B = [[135, 126, 126, 133, 124, 129, 129, 124, 126, 125, 134], [132, 125, 127, 135, 133, 121, 122, 137, 128, 124, 132], [127, 127, 128, 127, 128, 127, 128, 127, 128, 127, 127], [125, 128, 128, 124, 131, 132, 133, 126, 133, 129, 126], [136, 123, 122, 131, 134, 135, 136, 126, 135, 123, 136], [124, 130, 132, 126, 124, 126, 128, 123, 127, 129, 125], [143, 117, 117, 138, 137, 131, 132, 131, 135, 117, 142], [139, 122, 124, 137, 126, 127, 128, 125, 126, 121, 138], [153, 112, 118, 153, 134, 113, 120, 135, 129, 107, 152], [135, 129, 131, 142, 129, 110, 111, 146, 119, 127, 132], [129, 123, 126, 130, 129, 125, 129, 124, 131, 121, 131], [128, 129, 128, 126, 128, 133, 132, 125, 129, 129, 128], [115, 137, 136, 118, 118, 128, 126, 122, 121, 137, 115]]
B[0,0] -> 135
B[4] -> [136, 123, 122, 131, 134, 135, 136, 126, 135, 123, 136]
B[9,-2] -> 127
B[-10,8] -> 133
B[:, -1] -> [134, 132, 127, 126, 136, 125, 142, 138, 152, 132, 131, 128, 115]
B[8,1] -> 112
B[5] -> [124, 130, 132, 126, 124, 126, 128, 123, 127, 129, 125]
B[-3,-7] -> 129
B[8,9] -> 107
B[-3,8] -> 131
B[0,-10] -> 126
B[-9,-1] -> 136
B[-2,-4] -> 125
B[11,-3] -> 129
B[:, 2] -> [126, 127, 128, 128, 122, 132, 117, 124, 118, 131, 126, 128, 136]
B[9,-10] -> 129
B[-8,-3] -> 127
B[0,10] -> 134
B[-1,2] -> 136
B[-4,-4] -> 146
B[1,-10] -> 125
B[-5] -> [153, 112, 118, 153, 134, 113, 120, 135, 129, 107, 152]
B[0,4] -> 124
B[-11,-10] -> 127
B[3,-7] -> 131
B[:, -6] -> [129, 121, 127, 132, 135, 126, 131, 127, 113, 110, 125, 133, 128]
B[-6,-7] -> 126
B[11,9] -> 129
B[-2,6] -> 132
B[7,3] -> 137
B[:, -8] -> [133, 135, 127, 124, 131, 126, 138, 137, 153, 142, 130, 126, 118]
B[2] -> [127, 127, 128, 127, 128, 127, 128, 127, 128, 127, 127]
B[:, 7] -> [124, 137, 127, 126, 126, 123, 131, 125, 135, 146, 124, 125, 122]
B[-12,6] -> 122
B[-3,9] -> 121
B[-2,-1] -> 128

W = array([109, 114, 157, 113, 128, 138, 154, 130, 130, 129])
W[0]	109
W[7]	130
W[1]	114
W[4]	128
W[3]	113

grid =
array([[148, 120, 147, 143, 128, 126, 128],
       [148, 112, 136, 125, 115, 136, 117],
       [111, 139, 117, 121, 132, 128, 132],
       [148, 114, 137, 126, 115, 134, 118],
       [131, 126, 131, 129, 127, 125, 127],
       [126, 122, 122, 131, 129, 132, 127],
       [120, 130, 121, 126, 130, 121, 129],
       [145, 120, 141, 132, 122, 116, 124],
       [104, 137, 109, 123, 136, 130, 133],
       [120, 143, 135, 139, 143, 115, 141],
       [156, 114, 145, 127, 114, 128, 118],
       [138, 127, 142, 143, 134, 132, 133],
       [112, 122, 111, 137, 139, 124, 131]])
grid[0,0]: 148
grid[:, 4]: [128, 115, 132, 115, 127, 129, 130, 122, 136, 143, 114, 134, 139]
grid[0,4]: 128
grid[5,0]: 126
grid[:, 1]: [120, 112, 139, 114, 126, 122, 130, 120, 137, 143, 114, 127, 122]
grid[11]: [138, 127, 142, 143, 134, 132, 133]
grid[11,4]: 134
grid[12,5]: 124
grid[11,3]: 143
grid[8,3]: 123
grid[3,4]: 115
grid[10]: [156, 114, 145, 127, 114, 128, 118]
grid[11,2]: 142
grid[7,6]: 124
grid[0]: [148, 120, 147, 143, 128, 126, 128]
grid[1,1]: 112
grid[5,6]: 127
grid[10,6]: 118
grid[7,1]: 120
grid[11,1]: 127
grid[4,4]: 127
grid[2,1]: 139
grid[7]: [145, 120, 141, 132, 122, 116, 124]
grid[4,1]: 126
grid[9,2]: 135
grid[9]: [120, 143, 135, 139, 143, 115, 141]
grid[12,2]: 111
grid[2,3]: 121
grid[6,4]: 130
grid[6]: [120, 130, 121, 126, 130, 121, 129]
grid[8,1]: 137
grid[5,5]: 132
grid[1,5]: 136
grid[8,2]: 109

x =
131  117  123  134  131  127  123
120  131  127  121  132  120  145
123  118  125  122  133  121  141
124  117  126  125  130  125  133
144  138  124  127  129  133  107
139  115  122  137  128  132  109
Indices start at 0.
(0, 0): 131
(4, 2): 124
(4, 3): 127
(3, 0): 124
(4, 4): 129
(3, 5): 125
(1, 2): 127
(1, 5): 120
(1, 1): 131
(1, 4): 132
(5, 4): 128
(1, 3): 121
(2, 0): 123

a =
[[137 123 121 116 137 123 129 118 117 117]
 [127 153 150 123 130 100 157 140 120 135]
 [148 120 116 104 148 117 133 108 104 106]
 [127 130 131 130 127 128 129 131 130 131]
 [130 113 114 127 129 140 113 119 128 121]
 [129 120 120 127 128 134 120 122 127 123]
 [131 134 133 127 131 124 135 131 127 130]]
Indices start at 0.
row 0 col 0 = 137
row 0 col 5 = 123
row 3 col 6 = 129
row 3 col 5 = 128
row 6 col 8 = 127
row 4 col 2 = 114
row 0 col 2 = 121
row 3 col 0 = 127
row 1 col 6 = 157
row 3 col 4 = 127
row 0 col 1 = 123
row 0 col 9 = 117
row 4 col 5 = 140
row 3 col 9 = 131
row 4 col 1 = 113
row 2 col 4 = 148
row 6 col 3 = 127
row 3 col 2 = 131
row 5 col 9 = 123
row 4 col 9 = 121
row 0 col 7 = 118
row 1 col 9 = 135
row 0 col 3 = 116

arr = [104, 109, 135, 134]
arr[-4]	104
arr[2]	135
arr[1]	109

X = [131 125 134 111 148 135 136 125 135 145 149 128]
X[0] = 131
X[2] = 134
X[8] = 135
X[9] = 145

m =
[[111 122 153 134 126 131 137 134 129 115]
 [123 124 139 127 121 134 132 147 134 126]
 [125 133 140 121 138 141 125 135 110 115]
 [128 130 109 147 140 114 117 121 129 128]
 [119 138 130 124 142 126 122 132 131 127]]
Rows and columns are counted from 0.
(0, 0) -> 111
(3, 9) -> 128
(3, 1) -> 130
(2, 0) -> 125
(1, 2) -> 139
(4, 6) -> 122
(4, 3) -> 124
(3, 3) -> 147
(2, 1) -> 133
(0, 2) -> 153
(3, 6) -> 117
(1, 0) -> 123
(4, 5) -> 126
(4, 0) -> 119
(2, 5) -> 141
(2, 4) -> 138

M =
137	129	136	129	123	145	124	132	118	142	130	109	133	131
143	110	136	114	127	149	139	124	133	128	129	147	115	139
133	134	136	132	127	115	130	151	127	121	123	141	130	138
116	139	136	138	131	117	133	133	102	139	129	121	129	145
Rows and columns are counted from 0.
row 0 col 0: 137
row 1 col 11: 147
row 1 col 10: 129
row 1 col 2: 136
row 0 col 1: 129
row 2 col 1: 134
row 3 col 13: 145
row 3 col 3: 138
row 1 col 3: 114
row 2 col 12: 130
row 1 col 8: 133
row 0 col 8: 118
row 3 col 5: 117
row 1 col 0: 143
row 0 col 9: 142
row 3 col 6: 133
row 2 col 11: 141
